In the rows, zero is written as 128.
One turn moves every row onto another: examples first, then more rows asked:
kad: [123 112 138 143 116 134 118 131 101  89 141 120 156 145 105 117 138 107
  99  67 134 124 116 160  96 142 119  99 102 107 126 162 116 105 146 107
 137 116 123 153 134 150 115 177 134 128 167 103 161 148 178 118 174 131
 108 124 105 163 102 100 112 131 110 134 161 120 141  75 128 177 121 135]
Lepug: [107 109 159 133 145 126 145 137  68 124 165 110 122 158  84 106 136 104
 118  95 151 127 111 171  77 127 123 117 144 107  94 124 136  73 134  91
 142 121 147 113 148 151  85 120 134 144 159 110 165 116 174 108 158 111
 140 118 109 160 114  89 147 147 165 116 139 129 124 110 131 123 137 116]
kig: [123 119 158  99 125 131 139 112 104 153 130 104 119 170  90 106 144 109
  91  57 165 143 121 145 113 114 149 154 110 141 100 148 138 103 143  98
  99  63 124 118 137 159 124 113 148 134 156 105 148 167 153  99 159  84
 135 123 142 138  90 119 162 145 110 125 117 123 120 105 137 146 116 142]
falub: [127  84 133 141 110  97 147 160 112 109 163 142 148 142  88 119 130 111
 129  69 140 129 103 161 103 134 107 125 156 131 101 175 113  98 145 121
 155 113 143 114 118 168  94 141 135 114 177 117 150 137 161  95 166 143
 136 116 119 158 105  91 142 122 170 144 147 111 133 106 145 151 121 121]
ros: [ 99 114 177 118 159 126 148 135  63 113 149 105 128 147  91 100 150 120
 112  85 145 116 105 165  87 122 123 115 129 110  90 130 125  77 134 106
 146 119 139 103 158 152  94 115 131 138 182 104 162 138 172 114 155 118
 145 112 105 158 112  96 148 146 149 121 145 125 116 117 129 134 128 117]
Kub: [115 119 139 100  86 145 161 115 121 148 130 128  99 150 113 139 151 125
  74  75 171 135  97 137 111  98 128 143 147 134 107 145 107 121 163 100
 128 104 123 157 139 126 126 156  94 145 141 103 176 151 148  90 194 138
 118 149 121 133 107 112 111 118 138 130 163 122 110 106 139 155 145 140]
vabi: [148 106 152  81 114 150 151  88 118 148 145 116 115 162 111 123 121 129
  88  88 150 156  87 158 131 112 101 154 114 144 107 131 127 108 140  90
 115  88 144 114 144 151 130 123 121 126 116  91 177 165 144 106 197 123
 164 140  97 167 119 112 116 130 126 147 136 133 128 104 151 135 137 143]
kul: [141 109  89  91 137 128 141 118 127 123 102 132  93 153  97 146 140 118
 119  99 156 161 101 120 106 147 106 114  99 170  91 144 109  89 153 124
 124 162 141 119 126 119 129 106 159 136 126 113 135 113 154 120 158 106
 109 148  92 156  86  95 156 154 164 135 120 138 113 111 161 121 130 156]
movi: [136 117 100 115 128 137 131  96 144 113 113 142  90 144 110  87 131  95
 123 115 136 144 147 138 107 120 101 114 135 168 104 140 101 116 156 108
 133 135 119 118 119 102 115 127 126 129 133 105 121 141 134 119 165 131
 108 163 124 110  80  86 134 144 144 123 144 130 105  79 149  93 102 135]
kuzi: [105 132 141  91  96 151 159 118 111 140 117 132  98 155  98 125 155 134
  76  81 165 131 109 143 116 111 121 142 139 137 118 141 108 127 161 110
 135  90 125 150 139 144 126 165 104 130 151  93 178 161 162  99 199 151
 103 143 120 134 107 112 120 121 125 129 162 122  94 109 144 149 131 132]
namas: [118 129  95 105 147 124 130 131 117 121  99 142 106 142 105 122 117 103
 116  93 157 156 111 157 105 121 100 102 101 157 119 144 117 120 133 106
 131 152 162 142 116 103 129 129 159 143 140 111 119 106 137 104 153 121
 124 168 123 145  76 114 150 161 163 106 144 134 110 102 132 106 103 121]
kapaz: [144 109  97 140 142 140 145 146 112 140 120 132 111 127 124 105 143 110
 111  93 133 167  97 109 128 129 109  97 110 157 105 135 123  97 104 111
 143 132 161 111 129 101 106 130 138 135 148 113 113 147 156 105 143  93
 129 153 103 163  80 115 134 179 153 159 171 147 103 117 148 144 119 175]
kefiz: [116 125 105 109 152 120 139 124 121 113 112 146 106 126  96 117 119 109
 123  97 147 159 122 167 101 122  92  96 118 165 102 147 110 128 145 107
 126 151 156 132 120 109 127 132 163 126 142 102 116 113 121 111 146 137
 122 154 127 135  69 122 148 156 160 111 133 131 113 105 141 102 103 127]
Ret: [131 123 154  99 127 105 149 136 140 150 177 138  89 160 111  89 138 109
  92 104 164 146 116 144  92 130 143 140 122 142 105 135 146  86 143  83
 137 108 142 112 123 153 109 140 126 155 186 117 160 160 172 125 149  97
 147 119 123 176 125  85 171 121 121 139 140 150 134  93 136 136 113 147]
Med: [109 115 145  98 116 139 164 113 110 108 119 122 123 175 130 117 138 113
 113  60 155 146 114 142 103 138 134  87 150 137  98 165 110 121 153  93
 147  90 128 114 145 174 134 161 123 139 155  87 150 146 180 105 155 146
  97 161 110 153 106 126  99 133 127 130 164 138 144  93 151 166 147 144]
fip: [159 115 107 123 136 139 175 118 118 140 108 111 118 130 110 131 154 134
 123  90 119 162 120 115 124 131 101  96  96 144  85 135 108 102 132 114
 124 166 174 108 122 113 128 136 140 139 122 116 119 142 141  99 170 105
  87 131 109 144  78  98 137 164 155 132 137 126 115 114 131 152 123 150]
mus: [134 102 124 153 109 127 130 132  99 108 142 120 152 152 104 124 128 117
  93  76 142 121 115 177  99 140 122  84 103 104 123 166 111 102 144  97
 136 124 132 153 120 152 113 177 121 124 146 100 165 137 166 106 175 133
 124 133 108 164  91  92 111 140 126 143 160 113 153  87 139 181 124 144]
pid: [127 109 137 146 117 130 119 149 101 102 146 111 147 142 106 112 132 113
  87  67 140 109 114 161  91 138 118  92  98 103 125 160 117 104 155 102
 127 119 134 154 124 151 118 177 116 119 152 116 160 134 160 113 170 133
 115 118 107 173  98  96 116 144 113 136 159 132 136  85 127 177 114 136]
lesal: [118 124 150 117 134  98 147 131 126 158 179 139 105 154 112 101 138 106
  96 102 172 153 114 151 107 124 144 140 110 138 103 135 137  81 131  87
 139 106 135 106 127 143 104 138 127 164 188 119 170 152 165 123 156  88
 156 130 123 170 120  70 160 128 136 125 130 139 140  94 135 144 110 151]
sud: [146  96 114 130 125 159 148 129 124 117  91 130 116 116 114 107 138  98
 114 124 131 151 111 119 125 117 107 129 127 168 105 117 122 100 135 116
 134 150 115 133 154 116 110 116 109 138 151 112 116 123 157 109 142  78
 125 158 106 132  98  78 126 152 131 153 160 136 111 119 126 143 123 180]
Fubif: [143 107 117 138 148 132 155 131 101 138 129 125 109 112 119  93 147 107
 102  92 125 174  99 112 119 127 113  88 106 148 107 133 121  86 111 105
 142 147 161 116 139  98 115 136 139 137 158 106 122 138 145 108 133 107
 126 147 101 157  76 125 131 180 154 160 160 147 102 128 142 131 124 169]
gunef: [142 114  94  93 134 126 132 108 110 131 110 127  90 143 104 129 142 109
 110  97 157 159 109 128  95 154 100 111  94 161  94 148 110 107 151 128
 118 145 139 111 128 120 131 108 170 123 127 103 139 109 141 126 147 107
 109 143 107 151  74 109 158 167 161 136 110 132 109 117 164 114 130 157]
rito: [103 107 176 121 137 133 129 144  68 111 154 100 112 155  84  98 140 107
 101  97 144 115 104 158  85 116 126 113 128 106  88 123 129  82 137  95
 138 121 142 112 144 153  98 115 122 149 169 111 162 120 162 113 149 119
 142 107 112 163 111  99 154 150 151 117 134 127 115 120 136 135 133 109]
Nuzo: [155 107 166  75 115 150 139  96 126 137 144 113 115 171 122 117 125 134
  91  89 138 148  90 154 126 123 104 147 119 146 115 135 122 124 144  94
 125  86 147 113 139 148 142 132 117 119 133 105 172 165 136 117 183 126
 149 129 100 179 129 107 125 120 120 153 147 140 138 117 156 132 145 141]
feg: [111 108 148 111 106 144 161 124 121 116 135 116 112 175 134 112 133 111
 123  65 154 141 108 147 101 139 129  92 157 140  96 167 112 128 149  83
 141  94 131 114 134 167 139 160 120 142 152 104 146 136 157 108 142 152
 106 165 105 171 109 125  97 142 125 121 161 138 155  84 156 165 137 137]
verid: [144  88 102 130 145 122 112 132 131 133 137 149  80 118 125  94 127 102
 119 104 140 151 121 137 108 124  98 129 108 154  98 135 128 108 162 126
 150 116 101 124 129 102  93 151 134 138 150  96 109 141 135 116 162  94
 111 151 131 131  89 104 146 178 142 156 140 140 102  82 142 109 113 117]
met: [151 113 105 120 137 144 174 107 111 130 117 112 113 131 121 119 156 126
 108  86 115 167 120 112 116 140 102  83 102 150  86 136 110 101 142 111
 116 164 161  94 136 117 144 134 146 138 125 111 122 135 137 118 163 116
  85 135 113 147  74 100 129 158 152 129 134 129 126 101 139 137 128 168]
Bot: [152  87 116 122 123 157 140 118 116 132 102 129 108 109 118  98 132  94
 103 125 128 154 104 124 120 122  98 123 113 179 110 113 111  99 138 125
 137 149 118 120 157 111 116 126 123 131 163 102 131 128 153 117 147  94
 125 147 112 140 101  90 122 147 133 169 159 140 106 127 133 138 130 188]
Lize: [113 122 146 107  95 149 158 123 123 145 120 125  96 142  99 118 153 125
  72  71 160 120 107 139  99 108 123 135 144 144 113 142 116 129 164 103
 126  99 134 161 131 141 125 158  94 144 149 101 172 142 156  89 204 148
 107 135 121 143 115 115 108 121 122 117 161 123 100 116 134 148 134 137]
Rurot: [160  84 117 137 138 133 145 123 126 123 126 139 118  90 115 110 133 110
 126 106 136 155 124 153 126 140  80 121 111 155 100 126 115 127 168 101
 156 145 126 132 150 101 118 150 119 136 166 119 113 128 123 103 156  91
 102 148 114 125 110 107 124 147 127 166 158 120 118  95 117 132 116 143]
Baf: [133 114 156 116 117 151 128 112 114 158 131 103 113 172  93  96 146 115
  90  61 162 134 130 145 110 118 135 147 117 150  96 140 140 106 143 100
  95  70 119 121 123 162 126 110 131 132 150 109 160 152 135  94 160  83
 136 120 148 145  98 110 161 150 110 115 123 119 121 113 138 154 116 132]
Zuno: [150 126  96 116 130 130 137 103 145 110 101 133 102 148 119  95 118 114
 133 119 130 144 146 140 112 116 103 118 121 156 109 145 112 116 150 101
 133 145 132 116 113 110 113 123 131 130 129 108 112 149 133 115 162 123
 119 166 115 114  87  78 139 146 147 116 151 131 123  75 151 106  99 125]
Bobe: [140  88  92 134 145 131 103 130 126 120 122 144  88 131 119 104 112 115
 127 104 145 136 116 130 111 124  93 132  99 154  92 134 118  98 164 119
 150 112 110 125 130 101  95 130 125 137 132  91 112 140 141 110 171  85
 111 149 117 134  93  93 141 179 149 147 151 135 100  85 155 115 114 111]
subik: [122 116 132 108 102 134 168 118 116 111 139 119 119 173 128 127 127 100
 117  62 167 143 109 151 106 136 122  96 155 135 104 157 124 128 154  90
 131  97 124 115 138 169 128 167 119 135 136  93 148 132 163  95 152 153
 109 175 109 146 105 112 101 150 129 120 173 143 150  83 150 175 143 143]
fuva: [107 128 161  98 146 104 147 125 122 146 175 139  92 155 107 100 141 108
 105 101 160 150 119 151 100 123 139 149 114 135 108 139 134  81 139  87
 140 104 131 117 131 149 105 146 133 156 192 114 158 175 180 134 158 100
 141 120 117 160 123  96 174 125 122 136 140 138 137  95 127 136 104 140]
Zoli: [155  86 119 129 137 130 147 125 129 126 118 150 118 103 119 116 127 117
 146 109 142 160 106 154 128 128  83 130 112 149 100 125 115 123 161 101
 165 140 141 130 145 109 122 144 118 148 154 111  98 119 141  91 151  81
 102 160 118 133 115 108 125 155 135 160 158 123 115 100 120 127 116 126]
kepug: [127 114 147 118 128 132 131 104 111 164 155  98 124 170 100 112 122 105
 103  58 167 134 123 146 119 114 135 159 123 148  94 136 138 107 146 104
 100  71 127 121 117 154 118 108 133 129 143 114 158 162 141  95 165  79
 150 133 144 134 100 103 172 145 117 124 129 125 120 111 139 147 124 148]
Muvot: [112  97 136 134 120 105 157 168 100 104 142 142 151 146  81 109 146 123
 135  66 141 126 104 171  99 150 111 129 147 134 104 183 117 104 147 114
 144 107 143 116 126 167 100 142 151 111 178 112 150 159 164 114 163 145
 129 112 120 162 103  97 144 116 148 141 141 115 128  92 149 136 116 129]
zaned: [126  82 139 135 111 105 150 170 113 116 153 144 132 142  89 100 137 128
 130  72 144 125  98 167 100 147 106 120 154 142  93 186 116 102 150 103
 144 112 143 115 117 176  96 134 142 114 176 119 151 142 162 105 160 148
 141 109 117 164 120 110 149 125 148 146 144 120 133 105 153 141 113 125]
rubad: [152 108 168  70 112 155 142  93 114 137 133 110 116 165 122 119 131 136
  85  80 145 152  85 157 132 119 108 155 116 138 117 138 125 122 135 101
 124  88 135 117 158 144 130 129 140 117 147  93 174 179 154 112 183 120
 148 133 102 167 117 109 130 128 110 157 153 135 131 100 150 133 138 140]

pid moves to zaned
Fubif moves to verid
ros moves to fuva
Where do these go?
fip moves to Zoli
Lepug moves to lesal

